[[ -70.982  177.282 -194.512   41.394  -78.582  -27.194  191.724    7.910
  -196.494  -82.045  177.899   17.284   12.906]
 [ 165.236 -108.454 -190.906  168.368 -202.903 -175.876  -99.568 -109.491
   103.078  124.771    9.175 -217.546  131.325]
 [  26.413  -20.552 -208.082   11.051  181.305  -28.414  -57.173  -71.856
  -174.196 -181.335 -142.926   30.048 -181.099]
 [-211.865 -125.078 -114.596   36.305  177.079   -3.960 -156.244 -173.159
  -189.276  -57.721 -168.560   -8.005 -142.559]
 [-118.739  169.966  -61.428   64.786    3.107   27.963 -108.919 -112.416
  -156.910   56.064  -67.514   95.113  -57.403]]
12.906

[[ 2.199 -0.502  1.196 -1.194 -0.150 -1.226  0.874  1.857]
 [-2.488  0.603 -1.339  1.415  0.225  1.434 -0.964 -2.096]
 [ 2.085 -0.488  1.129 -1.159 -0.176 -1.164  0.803  1.751]
 [-2.481  0.609 -1.339  1.430  0.235  1.447 -0.952 -2.077]
 [-2.377  0.550 -1.284  1.320  0.200  1.332 -0.933 -2.012]
 [ 2.128 -0.526  1.138 -1.179 -0.164 -1.213  0.812  1.786]
 [-2.378  0.581 -1.274  1.316  0.188  1.342 -0.917 -2.008]
 [ 2.101 -0.522  1.116 -1.172 -0.187 -1.179  0.788  1.769]
 [ 2.325 -0.541  1.261 -1.268 -0.172 -1.286  0.901  1.955]
 [ 2.221 -0.520  1.196 -1.223 -0.172 -1.247  0.876  1.883]]
1.857

[[ 0.03 -0.09 -0.11  0.02  0.04 -0.14 -0.11 -0.07  0.00  0.16 -0.11 -0.02
   0.18  0.02 -0.06]
 [ 0.10  0.03 -0.04 -0.11 -0.09  0.02 -0.11  0.03  0.00 -0.02 -0.03  0.07
   0.04 -0.05 -0.02]
 [-0.05 -0.07 -0.13  0.08  0.04 -0.07 -0.12 -0.03  0.05  0.18 -0.06  0.05
   0.15  0.00  0.02]
 [ 0.28 -0.10 -0.03  0.09 -0.13  0.02  0.07 -0.18  0.15 -0.18  0.22 -0.10
  -0.05  0.01  0.31]
 [ 0.09  0.03 -0.03 -0.12 -0.06  0.04 -0.09 -0.04  0.02 -0.01  0.01  0.06
   0.10 -0.06 -0.09]
 [ 0.08  0.03 -0.01 -0.12 -0.06  0.05 -0.09 -0.05  0.03 -0.01  0.02  0.05
   0.12 -0.05 -0.09]
 [ 0.20  0.17 -0.09 -0.15 -0.18  0.05 -0.06  0.06 -0.03 -0.07  0.01  0.15
   0.13 -0.16 -0.17]
 [-0.11 -0.25  0.24  0.14  0.07  0.07  0.11  0.13  0.00  0.15  0.05 -0.10
   0.09 -0.20 -0.10]
 [ 0.11 -0.05  0.04  0.11 -0.04  0.08 -0.09 -0.06 -0.16 -0.08  0.04  0.11
  -0.01 -0.09 -0.07]
 [ 0.00  0.18  0.01 -0.03  0.03 -0.04 -0.04  0.00  0.05 -0.10  0.15  0.18
   0.00  0.08 -0.08]
 [-0.03 -0.06  0.11  0.01  0.12 -0.04  0.04  0.07 -0.03  0.06  0.11  0.11
   0.01  0.02 -0.14]]
-0.06

[[-0.4 -0.4 -1.4 -0.3 -1.1 -0.3 -0.5  1.4]
 [-0.4 -0.4  0.1 -0.4 -1.1 -0.3  0.0  2.0]
 [-0.4 -0.4  1.7 -0.5 -1.1 -0.4  0.4  1.0]
 [-0.4 -0.4  2.3 -0.5 -1.1 -0.4  0.3 -0.1]
 [-0.3 -0.4 -1.3 -0.3 -1.1 -0.4 -1.0  0.2]]
1.4

[[ 13.403   5.613  -2.700   5.189  -4.556  -2.216  10.048   2.094  -2.728
    1.434]
 [  9.831  12.212 -11.303   0.339   6.790   1.648  18.686   2.357  11.487
   -3.604]
 [ -4.571  -2.462  12.302   1.623   2.607  -9.954 -13.608  -4.234 -12.299
   -5.960]
 [  5.544  -2.101   9.895   8.072  -4.161  -6.998  -2.327  -7.340  -6.681
   -1.082]
 [  1.724  14.408  -7.222  -2.725  16.371  -1.959   8.600  -2.242   8.533
   -9.706]
 [ -0.714  -6.494   0.433   1.760  -6.947   7.300   0.855   0.088   4.670
    8.266]
 [ 11.744  11.018 -18.415  -2.907   2.019   5.370  25.310  13.655  13.401
   -0.460]
 [ -7.573  -7.101  -5.051  -5.823  -5.682  13.131  -5.101   9.221   2.545
   11.547]]
1.434
---
Input:
[[-26 -32 -26  26 -11 -29 -64]
 [-25 -35 -53 -13 -14  25 -40]]
Output: -40

Input:
[[  8   0   9 -11   0   4   1]
 [-41  11 -24  19 -70 -22  -4]
 [-14   2 -22  26 -24  -8  -7]]
Output: -4

Input:
[[ 23 -22   9 -46 -76 -44   8]
 [ 19 -30  25   0 -64 -29  23]]
Output: 23

Input:
[[ 37 -13 -16   3]
 [ 74 -64 -76  75]]
Output: 75

Input:
[[-21  10 -32 -21   3  17]
 [ -6  -8 -35 -26  31  27]
 [-60  73  -1 -58 -47 -28]]
Output: 27

Input:
[[ 36 -35  49  54  44 -30]
 [-42  40 -40 -43 -37  44]
 [-37  36 -31 -31 -39  39]]
Output: 44

Input:
[[ 30 -24  27  25  26 -27]
 [ 57 -47  54  50  50 -53]]
Output: -53

Input:
[[-61  43 -50 -44]
 [ 42 -36  28  45]
 [-59  46 -55 -53]]
Output: 45

Input:
[[ 64 -53  46 -57 -52 -53  64]
 [-42  48 -40  57  38  30 -45]
 [ 61 -76  47 -58 -67 -53  60]]
Output: -45

Input:
[[ 36 -54 -54 -61   2]
 [ 15  39  66  27 -33]
 [-37  52  31  60   4]]
Output: -33
---
[-43  57 -48  32  42  40 -45] --> 32, 57

[  7  -1  -4 -15 -67] --> -4, 7

[  5  -3   7 -71 -20 -42  40] --> -71, 40

[[ 26 -32  28  25  31 -27 -27]
 [-64  75 -65 -67 -75  66  70]
 [-54  67 -57 -57 -67  57  59]] --> -67, 75

[ 36 -36  15 -72  11 -64 -27] --> -72, 36

[ -2 -43 -19  72  51 -61 -28] --> 72, 72
---
[[ 11 -26 -17   3 -10  20  21  40  -8   8 -18]
 [ 13 -27  -2   1 -17  35  14  40 -12  13 -33]
 [ 17 -17  17   2 -25   6   2  30 -24  26 -60]
 [ -3 -12 -39   5   1  17  36  24   6   1  22]
 [-18  15 -23  -3  27 -14  -1 -30  27 -12  64]
 [ 16  -8  30   2 -24   1  -9  19 -29  23 -68]
 [-18   8 -40  -1  27 -15  16 -17  27 -32  68]] => -40

[[-25  57 -29  52  -2  -4 -31]
 [ 25  18  15   1 -43 -23  24]
 [-45 -52  18 -41  17  44  11]
 [ 48  12  -2  16 -53  53 -15]
 [-26  35 -53 -35 -10 -60 -36]
 [-25 -44 -53 -55  17   0 -29]
 [  6  49   1  59  54 -57  59]
 [ 21  12   1  34 -12  43 -17]] => 1

[[-28  41 -29 -37 -32 -33 -32 -27  41 -25  27  32 -28]
 [ 18 -32  16  22  18  20  21  19 -10  13  36  35  17]
 [ 29 -13  25  34  28  34  33  28 -29  18 -59 -64  26]
 [-47  69 -44 -58 -51 -55 -53 -46  53 -38  14  19 -47]
 [ 20 -24  19  28  24  26  25  21 -19  16  -6  -8  19]
 [ -8  17  -8  -8  -7  -8  -8  -7  11  -7  -4  -3  -8]
 [ 26 -23  24  35  31  34  32  27 -26  20 -32 -36  25]
 [-19  45 -16 -20 -18 -20 -20 -19  14 -15 -46 -47 -20]
 [-19  58 -18 -23 -20 -21 -20 -20  14 -17 -75 -75 -20]
 [-21  19 -19 -25 -23 -25 -24 -21  28 -16  46  49 -22]
 [ -7   4  -5  -7  -7  -8  -7  -7  10  -5  27  27  -8]] => -5

[[-22 -22 -20  20 -17 -15 -13 -20 -24  25 -20 -19 -18 -20]
 [ -7  -6  -6   5  -6 -31 -31  -7 -39  10  -7 -38  -6  -6]
 [  5   5   4  -4   4   5   3   3   7  -5   4   4   3   3]
 [  0   1   1   3   1  26  26   0  31   0   1  30   0   0]
 [ -9 -10  -9  10  -8 -16 -17  -9 -23  12  -8 -21  -9  -9]
 [-15 -14 -12  14  -9  12  14 -13  12  12 -13  14 -11 -14]
 [-18 -17 -14  18 -11  37  39 -15  40  16 -15  43 -13 -16]
 [ -2  -3  -3   2  -4 -35 -36  -4 -44   5  -4 -43  -4  -4]
 [ 11  10   8  -9   5 -28 -30   8 -32  -6   9 -34   6   9]
 [-22 -22 -19  23 -16  -2   1 -19  -9  24 -20  -2 -17 -20]
 [  9  10   9  -4   8  45  46   8  57 -11   8  55   7   8]] => 9

[[  4   3   5   4   3  -3   1 -32 -34   2 -39   0   3 -40]
 [ -3  -3  -1  -2  -3   2  -5 -57 -59  -3 -71   8  -2 -70]
 [-10 -10 -11 -10  -9  10  -7  12  13 -10  12  10 -10  13]
 [ 30  25  29  28  24 -23  17 -21 -25  22 -20 -23  24 -26]
 [ 22  19  20  20  17 -17  13  -4  -7  16  -1 -18  17  -6]
 [ 21  18  19  20  18 -10  14  57  57  17  71 -18  17  68]
 [  5   3   3   4   4   4   4  60  62   3  73  -4   4  72]
 [  5   3   3   4   4  -1   3  35  35   2  43  -5   2  41]
 [-19 -16 -19 -18 -16  22 -12  41  43 -16  44  18 -15  48]
 [ 12  10  13  12  10 -11   6 -39 -42   9 -45  -7  10 -48]
 [-23 -20 -20 -19 -17  24 -15  11  14 -17   7  25 -18  14]
 [ 19  15  16  16  13 -16  10 -19 -23  12 -19 -15  14 -25]] => 16
---
 12   14   41   38   36   23
-45   37   51   49   58   59
gives 58

 49  -26  -11  -16   46    3
 68  -39   19   -4   76  -19
gives 76

 47  -32   36   72   68
 16  -23   14    0   -4
gives 0

 41   -3    1   41    3    5    4
 15   59  -55   28  -44  -55  -52
gives -55

 -1   46  -25   40   26
-38   63    4   40   25
gives 40

 52  -23   46   64   54   64
 -1   41   -4   -1   -1    2
gives -1

  0  -12   22  -16   73  -17
 21   20    0   25    3    2
gives 3
---
 64   10  -66    0  -29 => -29
 66   23  -27   61  -30 => -30
 21   40  -23   58  -37 => -37
-18   72  -36   -8  -52 => -52
-32  -68   29   -7  -28 => -28
-45    8   61  -25   -5 => -5
-72  -62   49   64  -51 => -51
---
[ 24 -22  70 -45 -26]	70, 70

[ -5  39 -54 -38 -51]	-54, 39

[ 66 -12  44 -58 -73]	44, 66

[-28  15   7   3  60]	7, 60

[[-42 -14 -59 -20  42 -12 -16]
 [ -8  20 -20  51 -20   7 -27]
 [  5 -43  -6 -39   8  31  67]]	51, 67

[ 28 -64   4  44 -45  19 -13]	44, 44

[-42 -59  23 -14  57 -32  30]	-14, 57

[-62  54 -50 -37 -17 -38 -24]	-37, 54
